Rotation paths and how fast each direction turns (degrees each step)
Each turn is a multiple of 5 degrees from 10 to 175, or 0.
Each row of a path follows its step; steps can be skipped.
Rotation 1:
step 1: [-0.04  0.45 -1.24  0.54  2.07  0.01 -3.87  3.19  0.19 -0.94 -0.58  2.53
  0.59 -0.41 -1.12  0.07  5.69  0.38 -4.15 -1.86 -1.17  2.85 -0.85 -3.85
  0.43  0.83 -2.16  0.69 -0.43  2.09  1.24  1.30 -2.42  0.11 -1.33 -1.36
 -2.17 -2.16 -0.08  1.37 -0.20 -0.81 -0.36  1.89 -0.20  2.57 -0.03]
step 2: [-0.31  2.19  2.51 -1.61 -1.78 -0.59 -1.77 -1.60 -1.73  0.49 -0.83 -2.57
 -2.72  1.12  1.13 -1.21  3.01  1.29  1.29 -2.06 -3.14 -0.35 -1.28 -3.19
 -0.96 -1.45 -1.15 -0.68  0.94  0.04  1.86  0.97 -3.18  2.78  1.52  2.86
 -3.94 -2.89 -0.15 -0.72 -2.22 -0.37  1.96  0.62 -2.00 -2.01 -1.34]
step 3: [-1.50  5.12  2.98  2.82 -1.27 -2.80  1.65 -0.79  1.22 -2.68  0.67  1.37
  0.50  0.03  2.58 -1.72 -1.02  1.32  0.65  1.24 -2.27  1.47  0.71 -1.92
  0.31 -0.58  1.69 -3.02  1.31 -1.08 -2.36  1.03 -0.64  2.70 -2.44  3.10
  0.35 -0.29  0.45  1.56 -1.89 -0.37  0.17  3.29  0.74  2.08  1.00]
step 6: [ 1.55  0.96  0.32  1.84 -0.02 -2.48 -0.12 -0.28 -0.92 -2.65 -2.39 -0.07
 -3.77 -1.00  0.58 -2.22 -0.36 -2.46  1.20  0.31 -2.91  3.10  0.09 -1.92
 -0.09 -0.25 -0.39  0.91 -0.45 -1.12 -1.53  2.08 -1.79  3.69 -0.71  5.70
 -2.06 -1.16 -0.26  0.00  0.63  2.13  3.25  0.01  1.00  2.48 -0.59]
step 8: [ 1.42  1.75  0.75 -0.50  1.31 -3.51 -1.68 -3.38  1.04 -0.94 -1.34 -1.23
 -1.00 -2.10  1.04 -2.35  0.12  1.16  1.65  1.86  2.53 -0.06  0.42 -0.90
  1.67  0.63 -1.25 -0.89 -0.50 -1.49  3.40 -0.71 -2.61 -0.44 -1.55 -3.86
  3.09 -3.21 -1.50 -0.41 -1.50  3.47 -2.54  2.26  1.67  0.52 -0.41]
step 10: [-3.76 -1.94 -2.42 -2.17  1.48  0.04 -1.65 -1.98 -3.78 -0.03  0.86 -0.28
 -3.50 -1.51  1.17  0.85  0.28  0.95  0.60  1.48 -2.10  1.57  0.83 -0.55
  0.02  1.06 -0.52 -2.70  0.70 -2.76  0.88  2.92 -2.12  3.26  1.47  1.38
 -3.77 -0.37  0.57 -0.92 -1.45  2.05  1.74 -1.78  0.16  3.25 -1.13]
step 11: [ 0.58  4.01 -0.85 -0.12  1.04 -0.51 -1.00 -1.98  1.06 -2.38 -1.24  0.61
  0.02  1.08 -0.53 -1.76 -2.81  2.82  1.90  1.21 -3.30  0.48  2.28 -2.85
 -1.09  1.94  0.11 -4.53 -0.80 -1.00  2.96 -0.59  0.08  2.28  0.41 -3.02
  1.32 -0.32  0.78  2.49 -0.36  4.12 -0.46  0.48 -0.86  1.62  0.42]
step 12: [ 0.54 -0.52  3.39  1.57  1.98 -0.54 -4.34 -0.38  0.53 -0.70  0.42  0.74
  1.49 -1.70  2.76  0.14  2.94 -0.34  1.92  1.05  0.05 -0.44  4.45  0.23
 -1.27  2.21  1.06  1.90  0.98  2.03  2.23  2.43 -1.19  0.96  0.67 -3.21
  1.15 -2.53 -1.60  1.18  1.79  2.20  0.74  3.85  1.13  1.46  0.78]
step 13: [-0.51 -0.85  0.09 -3.63 -1.50 -0.26 -2.67 -2.34 -2.41  1.19 -0.07 -0.12
  0.28 -1.90  2.28  2.84  4.15  2.23  0.81  1.00  0.79 -2.52 -0.14  0.55
 -0.25 -0.05 -0.10 -0.59  2.42 -2.52 -3.12  1.76 -3.78  0.66 -0.17  0.14
  0.78 -2.01  3.14  0.82 -0.72  3.20  2.71 -0.26 -1.97  1.90  0.39]
step 14: [-0.01  2.28 -1.65 -2.09  3.53  0.42  0.40 -1.98 -1.29 -4.41 -1.85  0.93
 -3.37  0.17  1.36  3.19 -0.07  1.37 -1.87  2.87 -1.61  2.55  0.73 -3.85
 -0.56 -0.71  0.85 -2.21 -0.98 -2.19 -0.52  1.55 -0.27  1.82  0.11  0.98
  0.69  1.07  0.69  2.21  3.25  1.26  1.30 -0.23 -1.39  1.86  2.13]
step 15: [ 1.01  3.66  1.33 -1.14  2.46 -0.75 -4.49  3.45  0.19 -0.47 -0.05 -1.72
  0.29 -0.76 -0.90  0.91 -0.52  0.12  0.44 -0.12 -4.21 -0.51  1.61  0.97
 -1.90  3.57  2.87 -1.27 -2.63  0.43  1.80  3.58 -0.05  3.34  2.19 -2.62
  0.91 -1.48 -0.95  0.77  0.98 -0.18  1.44  0.11 -0.36 -0.66  0.93]
Directions:
[-0.10 -0.17  0.60  0.10 -0.09  0.78 -0.44 -0.01 -0.38 -0.17  0.86  0.65
 -0.54  0.16 -0.15  0.50 -1.55  0.37  0.34  0.07 -0.05  1.05 -0.32  0.21
 -0.62 -0.82 -0.16 -0.87 -0.95 -0.88 -0.37  0.45  0.05  0.57  0.40  0.70
  0.30  0.33 -0.55  0.45 -0.74  0.01 -0.29  0.53 -0.15 -0.56  0.41]  95
[-0.90  0.42  0.00 -0.74 -0.58  0.36  0.21 -0.15 -0.08 -0.19  0.27 -0.85
  0.31 -1.20 -0.46  0.45 -0.27 -0.51 -0.45  0.05  0.25 -0.08  0.52 -0.18
 -1.02 -0.28 -0.68  1.09  0.04  0.47  0.18 -0.06  0.55  0.51  0.36 -0.29
  1.48  0.97 -0.18  0.39 -0.07 -0.28  0.33 -0.82 -0.30  0.21  0.37]  10
[-0.21  0.65  0.07  0.86  0.17  0.02  1.05  0.02  0.66  0.19 -0.52  0.36
 -0.50 -0.84 -0.16  0.51  1.04 -0.72  0.90  0.08 -0.44  0.45 -0.42 -0.05
 -0.30 -0.33  0.08  0.43 -0.87 -0.26 -0.04 -0.19 -0.21 -0.23  0.71 -0.01
  0.08 -0.04  0.76 -0.04 -1.30 -0.68 -0.79  0.19  0.09  0.21 -1.10]  20
[-0.43 -0.30 -0.62  0.18 -0.40 -0.58  0.13  0.47  0.17 -0.53 -1.02 -0.76
 -0.76 -0.12 -0.62  0.09  0.02  0.22  0.33 -0.16 -1.60 -0.20 -0.46  0.05
 -0.58 -0.22 -0.82 -0.92 -0.18  0.64  0.36  0.71  1.19 -0.02  0.34  0.22
 -0.87  0.16  0.01 -0.54  0.24  0.03  0.30  0.28 -0.17  0.08  0.87]  85
[-0.21 -0.94  0.69 -0.54  0.38  0.35 -0.31 -0.13  0.18 -0.09  1.01 -0.45
  0.11 -0.46 -0.30  0.28  0.44  0.27  0.17 -0.30  0.04 -0.86 -0.34  0.37
 -0.87  0.33  1.15  0.33  0.22 -0.46  1.00  0.95  0.15  0.15  0.56  0.03
 -1.11 -0.53 -0.68 -0.16  0.14 -1.26 -0.28 -0.41  0.02 -0.04 -0.46]  135
